Rows are one point carried round by a steady rotation, each followed by how many steps it has turned.
The counts run from 0 to 237.
[-12  -1  16  -4  52  20   5   4  23  18  18  -2  29 -19 -19 -14  29 -18
  17  12 -31  15 -19   8  37 -16   3 -32  13   2   0  22 -17  45 -23 -35
  23  19 -29 -61  10   0  -9 -19 -19   8   1  22 -13  30 -32 -22  -3 -19
 -17   2  14 -41  15   3  16  -3 -26   1  -9 -14 -12  28   0  10 -26 -33
  -1 -22 -14   0] : 184
[ -8 -17  20  -7  28  67  -2  23  -3  20  25 -26  22   4  25   6  14 -18
  47  12 -20  14   9  22  23 -15  -6 -27   4  19 -10  -5   2   2   6 -28
   8  16 -33 -48 -31  22 -11   9  -3 -12  21  15 -17  34 -28  -5  -6 -23
   1 -14  35 -40   7  12  28  -1 -17  -8 -11 -31 -16  18  22  39  18  -6
   3 -28  -8  18] : 79
[ -9  -3  14   2  33  20   1  40  19  31   9 -10  39 -15   5 -12  20 -12
  15   6 -14  25 -17  15  38 -10 -15 -17  -1  20  -8  39 -25  19  -2 -42
  13  10 -26 -55 -13   9 -21 -23 -13   4  -1  32 -12  39 -15  -8 -13 -24
   4  15  25 -35  15   5  33 -19   0  -1 -17 -31 -16   9  -3  30  12 -16
  -2 -33  -8   8] : 100
[-18   3  33  13  37  35 -12  45   8  -3  23   7  21 -22  17  -8  25 -19
  24  15  -9  47  -2  19   8 -37 -13 -25  17   4  13  32 -25   2   3 -18
 -13   1 -27 -51  -3   6 -24   2 -28  16  10   2 -14  48  -9   6  -9 -14
  11  18  18 -21  22   4  46  -6  -7   1 -32  -9 -25  15  14  27 -11 -15
  -3 -26  -4 -11] : 28
[ -2 -15   8  15  39  40  -4  19 -21 -20  39   6   9   4   9  -7  19 -21
  45  25 -28  32  28  -4  30 -37  12 -29  19  -4  21  16  14  17 -27 -31
  -3  17 -45 -40  12   8  -2   9 -16 -10  26  -1 -25  22 -17  -7  -3 -13
  12  -2  22 -27  14   4  40  15 -27   6 -16  -2 -13  33  16  22 -27  23
 -25 -23  -3 -11] : 52
[-16 -23  20  -9  54  29   4  35  -8   8  19   6  45   4 -10 -32  32 -22
  33  37 -25   5 -16  -1  43 -25   4 -28   9  -4 -13  38 -26  33   4 -16
  19   5 -29 -30  -3  13 -15   1  14  -8  15   4  -3  17 -30   3 -12 -24
  30  17   7 -31  17 -10  41   1 -10  11  -1 -12  -8  15  24  23  -4  15
 -15 -19   4 -15] : 216
[ -7 -22  20  13  24  64 -12   1  -2  19  31 -17  13 -18   4 -10  18  -1
  27   1 -46   6   2   4  31  11  -4 -24  11   6 -16  -3   4  33 -29 -32
  26  10 -34 -53 -10   1  -5   3  -2 -22  11  28 -24  27 -28 -12 -14 -10
  -3  -5  41 -41   9  -7  23  15  -9 -12 -15 -14 -22   5  22  28   7  -7
 -29 -20 -25   9] : 163
[ -9  17  18  13  44  26   9  25  11   7  27   1  29  -6  -1   5  13 -16
  50  17 -20  32  -2  19  43 -31  -2 -28   8   5   7  44 -27  10 -22 -54
   6  20 -21 -45   1   9  -7 -22 -32  -1  19   0 -12  30 -18   1 -15 -25
   6  -2  22 -15   4  16  29  -5 -13  -9  -5 -14 -14  14 -15  34 -19   8
   5 -40   7  -5] : 109
[-35 -23  25  12  49  43 -12  24  -6  13  10  -4  27  -8  19 -17  32 -31
  18  10 -16  27  -9  -5  21 -30   3 -29  -1   2 -16   8 -14   6  13 -18
  35   8 -49 -42 -20  22 -13   5  15 -19  22  23  -9  20 -28   6  -9  -7
  21   6  10 -25  18   6  37   9  -4   6  -8  -5 -21  -8  40  13  21  11
 -17 -27 -10   6] : 223
[-43 -11  11  -7  13  59   0  32 -15   1  23  -2  34  12  23 -18  18 -23
  49  19 -15  20   9   9  20 -35   4 -32   8  11  -8  25  -3   6  24 -10
   3  17 -37 -35 -21  30  -1   0  14 -26  15   7 -10  48 -29 -10   5 -11
  20   1  18 -38  31   8  27   9 -15  12  -4 -24 -19  15   5  13  14   8
  -7 -27 -12   3] : 144
[-16 -14  26  10  24  35  14  16  22  -7  29   2  15  -3  -1 -11   3 -11
  25  19 -32  41   2  14  28 -28 -16 -23  19   7  23  27 -21 -11 -28 -46
  15   5 -30 -49  -1  12 -11   2 -31   0  24  16 -36  56 -10  -9 -24 -11
   8  11  43 -15   7   4  32  -9  -7 -11  -6  -7 -24   8 -17  13 -14  -3
 -26 -26 -13   9] : 24
[-31 -21  24   8  31  53 -11  14  11   7  20   0  34  12  20   8   4 -34
  50   6 -44  22   0  19  30 -24   8 -27  13  -1 -14  20   0   8 -17 -14
  28   3 -41 -27   5   4 -11 -11   5 -36  25  16 -36  24 -32 -16  -2  -2
   1 -14  19 -24   2  12  16   4 -20 -15  -2 -24 -30  10  14  28 -16   8
 -33 -16 -32   9] : 154
[ 12 -20  17   8  12  58   3  19  -4  16  32 -15  17  -3   1 -18  17  -2
  32   0 -34   9   6  13  41  10   1 -23  12  16 -19  13 -18  30 -21 -39
  24   7 -33 -41  -3   5  -7   2   8 -18  17  27 -25  35 -22  -8 -20 -16
  12   2  51 -32   4  -3  34   1  -9  -6 -11 -31 -21  13  10  30  10   2
 -22 -19 -26  11] : 164
[-41   3  22  13  29  24  -1  16  19   6  23  13  31 -16  -7 -31  28  -8
  23  25 -36  26  -6  -4  39 -20  -2 -21  26  -6   8  50 -24  29 -18 -31
  18   5 -38 -45   6   4  -7 -17 -15 -11  15   9 -17  58 -20  -1  -8  -7
   2  20  21 -27  31   4  31   7  -9   3 -18  -2 -22   9  -7   0 -21 -21
 -13 -24 -22 -10] : 32
[-28 -10  22  -5  31  34  -1  45   8  -2  16   2  50  19  22  -2  21 -31
  33  34 -15  32  -2  20  33 -43 -12 -17   8  -6  13  35 -13 -11  -5 -19
   7   3 -21 -31  -4  28 -12   2 -13 -20  33   4 -21  36 -28  11 -19 -14
  29   3  -3 -26  17   9  37 -19  -3   3  -8 -11 -14   7   1  16  -7  19
  -3 -32  -7 -10] : 210
[-31 -11  40  -2  33  35   0  25  13  -8  16  -6  22 -14  -7 -27  21 -19
  -6  11 -15  44 -25  18  21 -25  -6 -36   8   3  13  37 -36  23  13 -21
   8   6 -41 -54 -15   8 -12  -7  -1  -3  11  13 -24  47 -26 -13 -24 -20
  27   7  30 -26  20 -15  34  -8   6  12   2 -10 -21   8 -15   9   7  -7
  -9 -34  -5   6] : 26
[  2  -3  36   5  66  29  -5   7  22  13  18  -9  15 -26  -2   5  23 -31
  -5   0 -20  22  -3   4  27 -32 -10 -30   3  -8   9   0   6  15 -29 -39
  21  18 -44 -65  -7   8  -7   2 -24  -2  24  25 -20  25 -26   1 -20 -12
 -10  -8  19 -23   4  -2  39  -5 -22   1 -16  -1  -4  16  28  22  -9 -17
  -5 -34 -19 -19] : 191
[-42 -18  24  -6  68  34 -14  27   3  30  17   2  39  11  13  -5  20 -24
  44  18 -38  13  -3   9  30 -35   1 -23  -4  -4 -13  22  11  -5 -30 -27
  21  13 -27 -44  -6  21  -4  -4 -16 -14  27  10 -20  22 -12  -3  -4 -27
   8  -2  14 -19   8  12  34  11 -17 -10 -19 -12 -19   7  35  16   3   6
 -34 -23 -10 -10] : 219
[  5 -20  23  10  43  54   8   2  -7  13  28 -11  22   7   0  -8  13 -11
  50  25 -40   2   6  -3  35  -5  -6 -27  11   9 -21  -2   7  30 -24 -42
  26  23 -48 -38 -14   4  -2  11   8 -20  21   7 -11  28 -37 -11  -7  -4
   2  -6  22 -41  -8  -4  23   9 -26  -3   6 -20 -16  22  24  25 -14   0
 -27  -7 -11  12] : 75
[-16  -4  18  15  44  16   0  23   0  -7  24   8  34  -1   2 -18  26 -19
  37  48 -35  27  11 -15  29 -37  -2 -20  18  -7  20  23   3  21 -13 -39
   6  18 -37 -56   7  17 -13   2 -29  -1  30 -14 -22  28 -22  -6  -1 -16
  14  10   3 -37  13   2  28  -8 -23   1   2  -2 -24  21 -12  21 -31   2
 -21 -25  -1  -9] : 205
[-32 -20   8  12  34  22  -1  22 -10  -1   6   5  31   6   9 -14  30 -19
  27  12 -20  31  -7  -8  50 -40   0 -17   1   5   1  36   9  10 -27 -51
  19  20 -51 -45  -6  13  -3 -23  -8 -24  29  25 -28  31 -11 -23  -3   4
  27   2  10 -26  24   9  10   5  -7   2  -7  -4 -25  13  -3   7   3   7
 -42 -41 -14  -5] : 133
[-16 -22  30   3  54  36  -5  18   0  -3  21   2  40   8   0 -29  33 -25
  15  38 -31  11 -18   1  37 -35  -1 -24  16 -19  -7  22 -21  21 -20 -21
  34   6 -34 -24  -4  10  -7  22   3 -13  24   0 -13  23 -36   7 -24  -9
  34  13  10 -28  17  -8  52   1  -9   2  -5   4  -8  13  34  18 -19  15
 -26 -19  -6  -3] : 215
[-10 -18  17   7  50  28 -11  18   0 -10  17  13  32 -10 -16 -30  34 -27
  -3  19 -25  20 -13 -11  35 -35  -4 -24   7 -16  12  27 -10  35  -8 -25
  23  -2 -51 -57   0  12 -14   0  12 -15  20  19 -17  18 -26   1 -15  -9
  24   8   8 -24  16 -14  44   2 -16  10  -1  -6 -15  19  18   2  -6  10
 -33 -22 -15 -23] : 127
[-45   3  10   1  32  24 -14  35   4   1  11  -3  41  -4   7 -14  19 -35
   9  12 -25  32  -9  29  37 -43  -4 -19   2 -13  18  41 -16   5   7 -17
  16   0 -20 -52  -3  26 -14 -16  -8 -11  15  27 -23  24 -37   7 -11 -29
  15   0  12 -21  29  10  50  -7 -11   5 -12 -13  -9   3   6  13   3  13
 -13 -44 -22 -18] : 122
[ -2 -30  24 -18  27  58 -10  36 -20  -2  32 -15  28  12  10 -19  33  -8
  30  23 -24  10  -6  -1  31 -10  14 -26  19   4  -8  23  -2  48 -18  -7
  14   4 -26 -22  -3  12 -11  16   9 -16  17   4 -15  21 -35 -11  -7 -11
  25  13  27 -50  29 -15  29   0  -2   9 -23 -20  -6  39  28  25 -13   0
 -16 -17  -3 -11] : 63
[ -4  -5  46  20  24  62   3  -2  11  -6  35 -20  14 -22   1 -14  23 -15
  18  15 -27  23 -12   5  21  -6  -3 -40  18   8   1   6 -27  47  -8 -29
  24  15 -49 -40 -16   7  -2   6  -1 -12   3   5 -17  26 -39  -9 -16  -5
  18   1  27 -40  13 -19  20   3  -2   4   9  -7 -16  15  -1  37  -7 -14
   1 -20   1  12] : 171
[-16 -29  26 -18  54  46  20   3  20  11  19 -10  40  12   0  -6   9 -22
  28  23 -35  20 -21  23  39 -17 -12 -32  10   1  -5   7 -12  15 -16 -24
  36  11 -30 -32  -9   9  -3   4  -3  -6  14  26 -35  34 -39 -31  -7  -6
   7  -8  27 -39  -1   3  20 -18 -11 -12   6 -17 -12  21  -5  18 -12 -14
 -23  -7 -12  17] : 2
[ -8   2  13   1  33  26   3  10  24  18  25 -13  24 -22  -4 -10  29  -4
  16  16 -29  19  -8   6  40 -20   0 -18  29  -1   2  23 -19  34 -31 -43
  31  18 -25 -49  -3   7 -13 -13 -11   5   9  34 -15  45 -30 -16 -16 -13
 -21  18  24 -42  20  14  23  -8 -12  -8 -31  -6  -5  24  15   2 -21 -28
   4 -32 -24  -1] : 185
[-26 -40  16 -21  60  31   7  14  -5  14  18   5  40  13   1 -14  12 -27
  35  19 -32  12  -8   6  42 -29   1 -27   1  -5  -9  15  16  -3 -25 -33
  27  14 -34 -37 -10  15   0   1  -2 -11  36  21 -20  32 -16 -14 -12 -16
   9   0  28 -19   0   6  31  10 -16  -4  -6 -19 -21  16  19  10   1  11
 -43 -15 -12   1] : 220
[-17 -25  21 -15  40  46  12  14  20   8  22  -3  46   4   4 -13  21 -21
  19  26 -25  22 -19   8  33 -22  -8 -28  13   6  -6  15 -29  16   0 -29
  35   8 -39 -32 -18  14 -15  -2  17  -5  22  37 -20  50 -31 -35  -1  -2
   2  15  17 -46  10   5  13 -30  -6  -1   4 -21 -23  14  -3   7   0 -22
 -10  -7  -8  28] : 3
[  3   5  10  28  31  26  -2  32  -1   8  30  -1  22 -13   2 -25  11  -6
  46  22 -16  35   1   8  34 -18 -10 -17  14   8  12  42 -43  20   7 -43
  11   5 -30 -59  -3  -1 -29 -13 -17  -6   4   4 -22  25 -24   5 -13 -23
  25  13  30  -9   8   4  38  -6 -15   2  -2 -10 -25   1  -9  41  -2   6
  -6 -30  -1  16] : 20
[-30 -32  16  -7  29  45  -3  12   2   4  21  -4  39   4  12 -12  12 -31
  28   2 -38  20  -9  17  32 -19   1 -34   7  -2 -17   3   3  27 -11 -11
  34  11 -44 -39  -5   0  -3 -14  15 -29  15  36 -33  24 -38 -25   3  -3
   9 -21  26 -37   5   5  22   1 -16  -1  12 -33 -23  12  10  17  -1  -1
 -38  -8 -36   8] : 155
[-22 -27  25  -4  63  27   1  29   2  -2  14  13  36  -4   8 -16  37 -28
  13  35 -15  28  -6 -11  18 -38   6 -22  10  -2   8  21   3   1 -17 -25
  19  15 -40 -50  -6  17  -9  15  -8  10  30  10 -18  37  -8 -17   1   4
   9  15  -3 -42  18  16  30  -3 -10   3 -29   4 -15  27  28  -1 -16 -15
 -26 -18  -4  -2] : 213
[ -2 -17  24  15  39  46   5   9   6  -6  27 -13  19   1  29  16  10 -35
  38   1 -14  46   0  18  18 -34  -3 -39   5  18   6  -3 -11  14  -9 -33
  13  21 -50 -33  -7   3 -12   4  -9 -11  22  18 -26  20 -36 -30  -6   7
  12 -15  19 -32 -11   5  16 -11 -21  -7  11 -15 -21  24  13  36 -11  -6
 -14 -15  -4  30] : 81
[  7   1  35  16  56  17  13  17  13  -1  19   2  28 -25  -8 -12  14 -24
  16  18  -9  35  -7  -6  38 -25 -17 -37   8   6   4  21 -18  21  -7 -56
  16  21 -54 -57  -7   1 -15  -4 -10  -2  18  17  -9  37 -19 -10 -19  -1
   9   4  13 -18  -3 -10  40 -16 -11   4   0 -11 -25  25  -7  20 -13 -13
 -11 -13  -5   2] : 104
[  2 -23  25  -5  37  51   2  44 -26  -7  25  -4  17  10  15 -17  27 -22
  29  18  -3  25   3  -2  35 -32  -3 -24  -1  11  -5  16  -1   5  -8 -32
  12  11 -46 -30 -14  21  -5  16   5 -17  34  15  -6  41 -10   8 -22 -11
  47   5  24 -22  14 -15  45   0   0  13 -17  -8 -12  22  26  19  16  18
 -21 -26  -1 -14] : 136
[-24  -4  12  15  31  49 -19  22 -12  -7  32  -4  29   3  19 -21  33 -28
  37  15 -22  25  -8  14  23 -27   1 -28  16  -1  -9  11 -20  35   1   0
  28   7 -30 -30  12  -1  -7   6   9 -23  -9  19 -13  19 -51  -3   2  -2
  26   2   9 -41  28   6  41  17  -7   2 -10 -15 -13   5  38  22  -2   3
 -22 -10 -26   7] : 150
[  0 -19  25  -7  40  55  -1  45 -11  11  15  -9  37  -1  19 -12  30 -31
  34  14  -5  16  -7   4  27 -22  -4 -32  -4  22 -26   8  -1  31  16 -23
  10   8 -44 -32 -14   8 -14   7  18 -24   6  17  -3  20 -32  -4  -9  -2
  28  -6   8 -42  10 -14  32 -12 -15  10   5 -35 -19  23  26  33  11 -11
 -14 -16 -16   0] : 71
[-22 -16  20  -1  37  36   4  11  12  13  23   5  11 -10  -5 -14   4  -4
  30  20 -40  30   7  10  20 -12  -2 -27  16   2  17  27  -4  -7 -16 -36
   4  15 -28 -62 -16  14  -6  -8 -34  10  24   9 -32  57  -5 -13  -3 -25
  -3   9  48 -18  12  11  25   6 -15 -11 -14  -6 -31   7 -16  13  -4 -12
 -21 -27  -8   4] : 23
[-20 -10  21   4  23  31   0  15   8   0  10 -10  26  -8   1 -22  33 -19
  -1  27 -14  30   9  -7  36 -34 -13 -28   9  -7  24  13  -2  13  11 -41
  18  17 -52 -67 -23  33 -12   6 -12 -11  25  25 -23  45 -30  -5 -22 -10
  17  -1  17 -34  18  -3  35 -13 -16  16   5  -1 -11   7 -17   2  16   3
  -4 -40 -15   0] : 200
